Families of rows that turns and mirrors carry onto each other, the same ones carrying the whole set onto itself: the rest of each named row's family, in list order
3 families of 5 rows
A: [ 38 -29  12  -9  32  18  20   6  -4  13 -10 -21  22 -25  -8  20]
V: [ -4   8   5 -54  -7 -11 -19   7  -2   3   1  22  12   9 -23 -34]
F: [ -6  18   0 -33 -11 -18 -39  22   1 -11   1  18  -7 -19 -26 -11]
D: [ 23  -6  19 -18  21   9  20  -1  -6  22 -35 -20  50  -3  -3   8]
R: [-11 -37  25  16   0  -1   6  24  26   7  10  37 -12   5  32   6]
Y: [ 32 -29  27 -15  20  25  14  -5  -5  18 -19 -27  35  -8  -7   0]
G: [  1  10   0 -38 -19 -12 -25   2  -2  -7  -8  29  -9  -8 -34 -29]
T: [ 12   5 -28  19  32  -1  -2 -33  -4  -4   1  -7 -17  48  -6  10]
K: [ 11   8 -29  10  32   2  -1 -30 -18   6  23 -19 -16  29  -2  22]
U: [ -9  31  14  29 -27 -22  -1 -20 -23 -12 -21 -15  15 -17  32   0]
H: [ 15 -38  14  29  -2   3   3  22  20   0   3  35 -10  23  38  -3]
L: [ 15   1 -32   6  12 -10   4 -31 -12  -7  14  -1 -16  54   1 -11]
M: [  3 -35  25  14  -4  -3   6  43  14   0  26  25 -17  -2  14   9]
S: [  2  29  11  30 -24 -11  -2 -12 -15  -3 -36  13  19 -21  42   1]
Q: [  3  39   9  33 -12 -11 -17 -15 -30 -22  -4 -12   2 -29  27   1]

Which other rows belong to the same family as L? V, D, H, S
Which other rows belong to the same family as K? A, F, M, Q

Families of rows that turns and mirrors carry onto each other, the same ones carrying the whole set onto itself: the rest of each named row's family, in list order
4 families of 4 rows
Pem: [ 20 -16 -37  -8   3 -10 -23 -17 -13 -28]
nug: [ -3   7 -31  -3  -6  28 -39  40   2  15]
kof: [-22 -17 -32   5 -22   6 -23 -22 -21 -17]
dukog: [  5   3  24   3   9  47 -13  18  -6  43]
Daguz: [16 -3 13 12 31 22 -6 20 38 29]
Non: [ 22 -24 -13   3 -14 -18 -28 -15   8 -32]
tamaz: [ 23   9 -38 -27 -12  12 -25  -5  -9  28]
fibaz: [ 19 -19 -15  11  -1 -26 -24 -22 -11 -31]
mudaf: [ 25   6 -37  -6 -16  12 -38  -4 -21  31]
Zul: [  1 -23  44  20  25   7   2   3   5 -20]
los: [ -3 -28  10  19  15   0  12 -42  17  -2]
Duli: [  4 -22  32  23   7  14  -8 -13  16 -36]
kemot: [ -6   4  15   4   7  35   9  21 -10  46]
Zon: [ 10   4 -35  -6   0  10 -30  12 -21  49]
nidas: [ -7  -2  36  23   5  32 -12  16   8  42]
vok: [ -7 -28  40  31   3   4   4  13  10 -14]

Which other rows belong to the same family as fibaz? dukog, mudaf, Zul
Which other rows belong to the same family as Pem? Duli, Zon, nidas

Families of rows that turns and mirrors carry onto each other, the same ones carrying the whole set onto itself: the rest of each named row's family, in list order
6 families of 5 rows
ser: [ 41  17  30   9  -8  25 -26 -14 -11  26 -33  37  43  13 -29 -17 -16 -25
 -26  10 -17]
buvip: [ 25  51  15   5  35  16   0  10 -50  27 -24   3  31 -14 -85  -6   2 -41
  10  -6 -36]
Mis: [ 55  20  37   8   0  14 -45 -18 -18  16 -27  12  27 -19 -10 -32   1  -6
 -31  18 -46]
gova: [ 16  12  31  -3  53 -31  34  62 -12  15 -23   2  -6  -5 -80   3  20 -25
 -15  13 -52]
tovo: [ 19  -3  52 -22  34 -46  16  23  10  30 -38  31 -11  28 -46   0  23 -11
 -26  18 -27]
Kapi: [ 53   3  11  40  59  10 -25  38 -25  10 -11 -32  25   5 -31  21 -13 -20
 -19   6 -61]
defab: [ 32  -1  29  11  40 -34   4  35  -5  53 -14  -6  -9  35 -63   5  44 -11
 -21  30 -68]
Bef: [ 21  41  25 -10  39  -5   1  14 -12  45 -32 -29   4 -28 -64 -15  15   1
  34 -14 -42]
figal: [ 38   9  40   2  24 -34 -25   9  18  -8 -18 -28  -9  -9  -4 -41  24   0
 -41  13 -22]
Ginu: [ 26  -1  -5 -11  -6   6 -16  -3  -8   5  -7  21  23  18 -29 -54 -14 -42
 -48  16 -39]
vufos: [ 29  43  28 -29  43 -11  29  15 -11  30 -43  -4  17  -1 -49  -5   8 -23
  35 -21 -14]
Bagap: [  9  -2  -7 -36  37 -30  -2  15   1  -3  -4  -6 -10  31 -34 -51  13 -23
 -44   9 -20]
Fon: [ 19  20  -7 -34  44 -10   3  14 -33  19 -22  -5  20  -3 -54 -11 -27 -47
  32  -9 -54]
Gadis: [ 46  17   4  16  25 -25 -16  19  11  10   1 -54   5  32 -18 -35  43 -20
 -22  10 -16]
sar: [ 28   2 -11  23  44  -3 -29  -5 -18  25 -14   0  57 -21 -35  15  16 -21
  35  -4 -16]
gab: [  9   6  21  16  59 -26  11  -9 -24  43 -16  19  31 -15 -71  22  39 -27
   6 -11 -32]
gare: [ 33   6  17  -9  27 -14 -21  15  22  -7 -24  -7  10  27  -3 -31   9  -2
 -34   8  19]
Vugu: [ 14  -6  16   9  64 -35  31  19   7  10  -9  -2  17 -10 -39  -4  59 -13
 -32 -13 -15]
zelez: [ 56  49   9 -11  45   7  10  14 -40  45 -19 -28  28  10 -44 -10  35 -23
  23  -4 -56]
gug: [ 42  26  15 -31  23 -40  11  41   4  -9 -15 -13   3  12 -22 -45  48 -26
 -11  25 -15]
les: [ 45   1  25   1  -5 -21 -44  10 -14   6 -15  33  22  22 -26 -27  19 -30
 -34  56 -33]
Vope: [ 31  12  -6  30  37  12 -62  23 -26  -7 -12 -11  33   0 -43  -4 -23 -22
 -12  21 -13]
tet: [ 60  20  34  32  -4   0 -24 -16 -24  29  -9   2  32  23 -30 -15  19 -48
 -38  20 -57]
zaf: [ 24   1  20  24  46  16 -12  38  -4  17 -39   3  27  -7 -51  26 -44 -13
   4  -6 -27]
kipug: [ 24 -11 -13   4  21  12 -22  26 -15   2 -14   5  31  -4 -39 -14 -53 -41
  -8   8 -56]
tibil: [ 32   7  21  25  41  22 -42  24 -17  29 -31  -6  19 -31 -46   7 -25  13
  -1   8 -59]
Lavu: [ 44  -4  12   2  14 -16  16   1   8  11 -10  23  44  -8  -4 -29  62 -19
 -32   9 -22]
vel: [ 15  11  58  -4  25 -49   8  12  10  38 -29  -5 -25  -7 -60 -18  34  -6
 -17  13 -54]
tadat: [  2   1  11 -44  55 -45  13  18 -21  25 -19  12 -14  21 -66 -14   5 -33
  -9   7 -55]
taba: [ 43 -32   0  30  19  -5 -28  14   4  15 -12  30  56 -12  -9   5  19 -14
 -12  26 -34]

Which other rows belong to the same family as Vope? buvip, gova, gug, les
Which other rows belong to the same family as kipug? Ginu, Bagap, Fon, tadat
Which other rows belong to the same family as Mis? Bef, figal, tibil, vel
Which other rows belong to the same family as taba? sar, gab, Vugu, Lavu
Which other rows belong to the same family as defab? Kapi, Gadis, zelez, tet

Families of rows that turns and mirrors carry onto each other, the same ones carrying the whole set onto itself: the rest of each named row's family, in list order
5 families of 8 rows
fofa: [ 11   2   2  33 -44 -15 -21   4  31 -25   1 -16  -3  31  23   0  34  -9
  -6 -25]
duv: [ 22 -19  15  29 -34 -17 -25  20  23 -34   9  -9   7  20  11   9  24 -28
  -5 -23]
lon: [-14   5 -15  28  15 -31  -4  12  -6 -30  -5 -27 -11 -10 -42  31  21  -6
   9  29]
rasir: [ -4  10   2  45  14 -17   7  11  -2 -46   3 -27  17 -21 -44  21  -6 -12
   9   9]
kagag: [  8 -23 -13 -32  -6 -23   3  -4   8 -16  24 -24  10  19  17 -28 -31  11
 -32  15]
Biba: [-15  19   2  44 -19  -8  13   6  10  16 -20  20  25  -1 -18  22   1  12
  38 -33]
Raz: [  1 -32  17   9 -38 -32   6 -32 -19 -31 -18  -3 -16 -10 -15  -4  27  20
 -11  -4]
Vude: [-11  20  22  27 -26  12  30   5  15  17 -17  10  25   0 -18  20  29  -3
   6 -40]
laf: [ -7  36 -23   3  19  16   9  29  29  13  35   2  21  16   4  10 -22 -22
  15   7]
Lep: [  0  21  10  -3  27   2  -4   9  34  -7  26  -5  29   8  -1  32   3 -48
  24  -4]
foz: [-19  21  15  26 -21  -4  37   7   4  10 -20   1  -6  -7 -16  50  19 -24
  22 -18]
pebab: [-14  28   8  44 -12   9  14  -2   1  -1 -11  23  -6 -14 -26  33  34 -12
  35 -12]
Vuvob: [-27  24 -20 -17  16   3  40 -27 -17  17   7   8  -2 -12 -21  -3 -19  26
   9  26]
Dibir: [ -6 -13 -14  15 -45 -17  21 -13 -26  -9  -9   2 -25  -2  -8 -27   0  45
 -22   6]
Duf: [  6 -15 -26 -16   8 -26 -16  -9  -7 -33  32 -13 -21   7   8 -15 -25   2
  -2  43]
Zusim: [ 13 -14 -19 -17   4 -10 -23  -9   4 -28  35  -3  10  15   8 -43 -16  22
 -18  21]
kek: [  9   2  10 -17 -33  18  19 -17  15  14  20  23  16  18  33 -28 -19   4
  -4 -28]
zopi: [ 14 -18   3  17  19 -13   3  -8 -26 -42   7 -33   8 -34 -32  18   8 -16
  -4  10]
Fudi: [-27  20   4  37 -31 -18   7 -10   2  11 -16  23  18 -17 -27  40  12  10
  26 -14]
pok: [-12 -27  -8  -7 -41 -17  12 -34 -13   7 -20  16 -14 -13 -14   1  30  25
 -17  18]
dufa: [ 10 -11  -8 -35   0  -6   2  -8  -2 -33  34 -22 -21   7   8 -16   2 -14
 -34  34]
Mol: [ 11  -2  17  34 -46  10 -19   0   9 -23 -19 -32   8  31  12  -2  22 -11
 -18   1]
muzu: [ 19 -13 -10 -25  12   3   8   4   6 -28  32 -26 -14  24  16 -35  -8 -13
 -23  16]
mav: [-11 -11   8  19 -42  -7  23  -9 -15 -25 -25  -2 -38   1  -3 -10  13  40
 -15  -4]
zin: [ -1  -2  -8 -34 -33   3   7 -15  11  29  14  27 -13  29  34 -15  10   9
  -6  -9]
limab: [ 22  16 -16  -5  15  15  -4  28  27 -28  22  -9  30  16   8  26  -6 -27
  28 -13]
mip: [  0 -11  14  14 -28   5 -47  14  23 -27  25 -18  33  26   2  -9  24  -9
 -12  -7]
biboz: [  5   3  17  20 -44  13 -13   7  19 -21  11 -36  17  23  -5   7  33  10
 -30 -18]
bese: [-16   8 -22 -25  29 -23  34  -4   2   5  35  30  -4 -25 -23   6 -18   7
  21   1]
mudol: [-11   5 -22 -10  27 -26  27  -9 -10   3   5  35 -14 -16  -6  -2 -29 -12
  35  20]
Lol: [-20  25  -9  -8 -35  -2  14   3  37  27   9  30  -4  41  21 -13  -3  12
   9  -8]
zuv: [-16   3  -9 -21  27   1  35  -9 -22   8  15  12   8 -25 -31   4 -31   7
  10  27]
pabin: [  4  19 -12  -8  26  -8  -8   4  24   8  41   0  42   5  -6  17 -10 -42
  19   7]
Lale: [  6  33   2  18  24   3   2  31  22 -23  34 -17  18  18   5   5 -25 -28
  20 -16]
lur: [  7  12  -5 -20 -31   3  22 -12  27  14   5  39   8   9  15 -27 -24  -4
  15 -31]
bemu: [-18  19 -16 -10 -35   2   4 -15  11  20   5  23  -1  40   9 -16 -15   1
  12 -45]
Fikot: [-28 -10  11  18 -32 -27  19 -33 -17  11  -8   7 -26  -9 -19 -20  13  25
 -23  16]
fim: [-11  -6   1  30  13 -16  -6   6 -19 -31  10 -41  -6  -3 -27  30  28   2
 -10  34]
natup: [ 11 -13  11  21  18 -16  10  10  -2 -37  11 -25   4 -32 -19  19  18  -3
 -10  46]
pebof: [ -7  17 -19  -3   9 -20  62 -18 -13  10  -9  17 -27 -18 -12  13 -19   8
  15   8]

Which other rows belong to the same family as bese? kagag, pebab, Mol, limab, bemu, Fikot, natup
Which other rows belong to the same family as pebof? rasir, Raz, Vude, laf, Duf, zin, mip
Which other rows belong to the same family as Lol? foz, Zusim, zopi, pok, biboz, mudol, Lale

Families of rows that turns and mirrors carry onto each other, the same ones carrying the whole set onto itself: the rest of each named row's family, in list order
4 families of 5 rows
doter: [ 18   4  21 -19  17 -31 -12  28]
suv: [ -3  20 -18 -20 -16 -35 -25  24]
pes: [  6  22  -6 -13 -26 -12 -39  31]
Fuge: [ -9   8 -29  17 -30  -6 -17 -30]
gegak: [27  6 23 -7  4 -9 -6 44]
Rup: [-29  23 -27 -13 -35  -7   2  -8]
gukab: [-19  17 -15   2 -47  -1 -17 -15]
rizeg: [ 8 -2 38 -9 20 -3 27 -3]
susor: [ -8  15 -37  -7 -34   6  -9 -26]
rala: [ 40   0   0 -12  16 -16 -11  32]
gibu: [  2  -5  -4   5 -11  14  28 -40]
bek: [  1  -7 -13  28 -11   5  32 -24]
nevi: [ 17  18 -33 -19 -16 -13 -35  19]
Dugo: [ 13  20 -19  -5 -10  -2 -49   8]
mevu: [16 -8 32 11  3  0 36  8]
berab: [ 33  11   4  -8  19   9 -18  35]
gusu: [-20  10   6  -8 -11  13  35 -26]
rulo: [27 -4  7 14 18 12 33 14]
lufa: [-13  -1   8  16 -31   6  27 -28]
lalop: [ 32 -13  19   3  19   2  28  -5]

Which other rows belong to the same family as Dugo? Fuge, bek, berab, rulo
Which other rows belong to the same family as lalop? susor, rala, gibu, nevi
Which other rows belong to the same family as gegak? pes, gukab, mevu, lufa

Families of rows that turns and mirrors carry onto each other, the same ones carrying the whole set onto itself: the rest of each named row's family, in list order
4 families of 8 rows
nege: [ 36   5   0  -1 -23  27 -11  -3  16   2 -14 -25  -1   0   3  28  16  21
  15]
pef: [-26  31  -8 -16   4   6 -14  16  18  26 -55   4 -29  -6  -4  11 -21 -10
  22]
lemog: [-22   4  -2   6  23   5 -24  18 -16  12  25  18 -44   9 -13 -14  50  -9
 -14]
fuvak: [-33  -8  -7 -31  -6   3  13   0  12  11 -32  26 -29 -14  22   4 -19   5
  31]
vofe: [-29   5  -5  23   6  16 -43  13 -11  -1  21  40  -2  18 -12  17  19 -26
 -23]
vikid: [ -6  17  13  -6   1 -18 -52 -37  34 -17   9 -13  15  -3  37  -1 -25  -2
  -5]
nufi: [ 21  15 -39 -20  11 -14 -16  -8  17  24 -48  24 -15  -2  12  -4  -8  20
   3]
ravep: [  6   8  20  -7  22   6 -33 -23  19 -23  10 -55  -6  -5  20  16   7 -15
  -5]
ruf: [-25 -40   3  -9  -1 -28  11  31   0  10 -28   8  -5 -12  -1 -40 -21 -16
  10]
nabov: [  3 -22 -22   1  39   3 -10  27  16  23  25  33   1  20 -36   9  -8 -26
  -5]
Lefe: [ 32  30  14  45  23 -23   8 -19  28  -7 -10  26  14  11  12  -4   1 -25
 -22]
sonof: [-19 -20  35  -1   2 -33 -15  26  14  19 -26  31 -25  11  -6 -23 -35  10
   6]
vot: [ 14  -9  10   8  16  -1 -46 -21  35 -34  -6 -14  -9  31  31   6  24 -13
 -17]
Nasin: [  7  12  19  24   1  33 -12  -4 -18  -1  21  22 -15  -9   8 -35  20  24
 -29]
kopa: [-30 -25  -4  13  25 -16  -8  41   3  15  20  21  29   0  -8  -3 -12 -42
   9]
zival: [ 21   7 -11   8  -1 -17 -18  28  29  41  34   4   1  20 -28   6 -21 -30
  12]
Kerav: [  4  50  -7  29   3  -8 -10 -21  18  -6 -13  -1  24 -23  18 -42  19  -8
 -14]
nagum: [ -3 -39  15  -5  -6 -50 -11  27   9  12 -14  -8   3   3 -32   0 -17 -12
  11]
Lif: [ 11  28  19  31 -10 -22  17 -17 -14   9  30  19  -7 -21  -8 -22  25   4
 -16]
Roku: [ 11   4   3 -21  -6  42 -18  -5  43   2  -5 -37 -13  -1   4  -8 -34  -5
  15]
bivil: [-34 -13  -2   4  24  27 -14  17  -4   6  51  37 -15   8  15  -9  18 -19
  -1]
goro: [ 16  22  41  36  -8 -11   3  10 -23  11   1  -4 -42   1  -3 -19  17 -11
 -24]
lamen: [-12  -5 -11 -30  10 -30  -1  -5  32   6 -57   9 -40   1   2 -16  -1   3
  16]
sipif: [ -5  18 -15   0  16   7 -29   6   2  22  17  30 -63  30  -4  -3   4 -34
 -22]
dazuz: [ 10 -17   2 -14   1 -54 -45  25  13  25 -14 -20 -15   9   0 -32  -7   5
   4]
zise: [ -9 -20   3  27   0  -4  -9  39  31   8   2  20  13  24 -37 -31  -4 -39
  -3]
ragoz: [ 17  22   5 -18  14  24  14 -17  36  12 -15  -9 -18 -11   6  29 -10  17
  30]
Pesin: [-21   7   0 -18   6  33   2   4  34  -2  -4 -28   2 -13  26  19  -2 -15
  42]
degar: [ -8 -10  14  -7  31   5 -15 -19  29 -26  11 -29  17 -12  49 -20 -19 -22
  -1]
danep: [-22  18   3  19 -13  19  20  -3 -21  -1  23  11 -17 -26  16 -35  35 -15
  -6]
par: [-11  23   3  18   8 -20  10 -33  -7 -14   2  15  21 -34  40 -22 -10 -22
 -17]
Fuzu: [ 15  19 -10  14  28 -23  -8 -47  24 -23  11   6   6  -6  17 -28  -1 -31
 -34]

Which other rows belong to the same family as nabov? lemog, ravep, nagum, Lif, lamen, ragoz, Fuzu
Which other rows belong to the same family as sonof? pef, vofe, vikid, Nasin, Kerav, Roku, zise
Which other rows belong to the same family as fuvak? ruf, kopa, bivil, Pesin, degar, danep, par

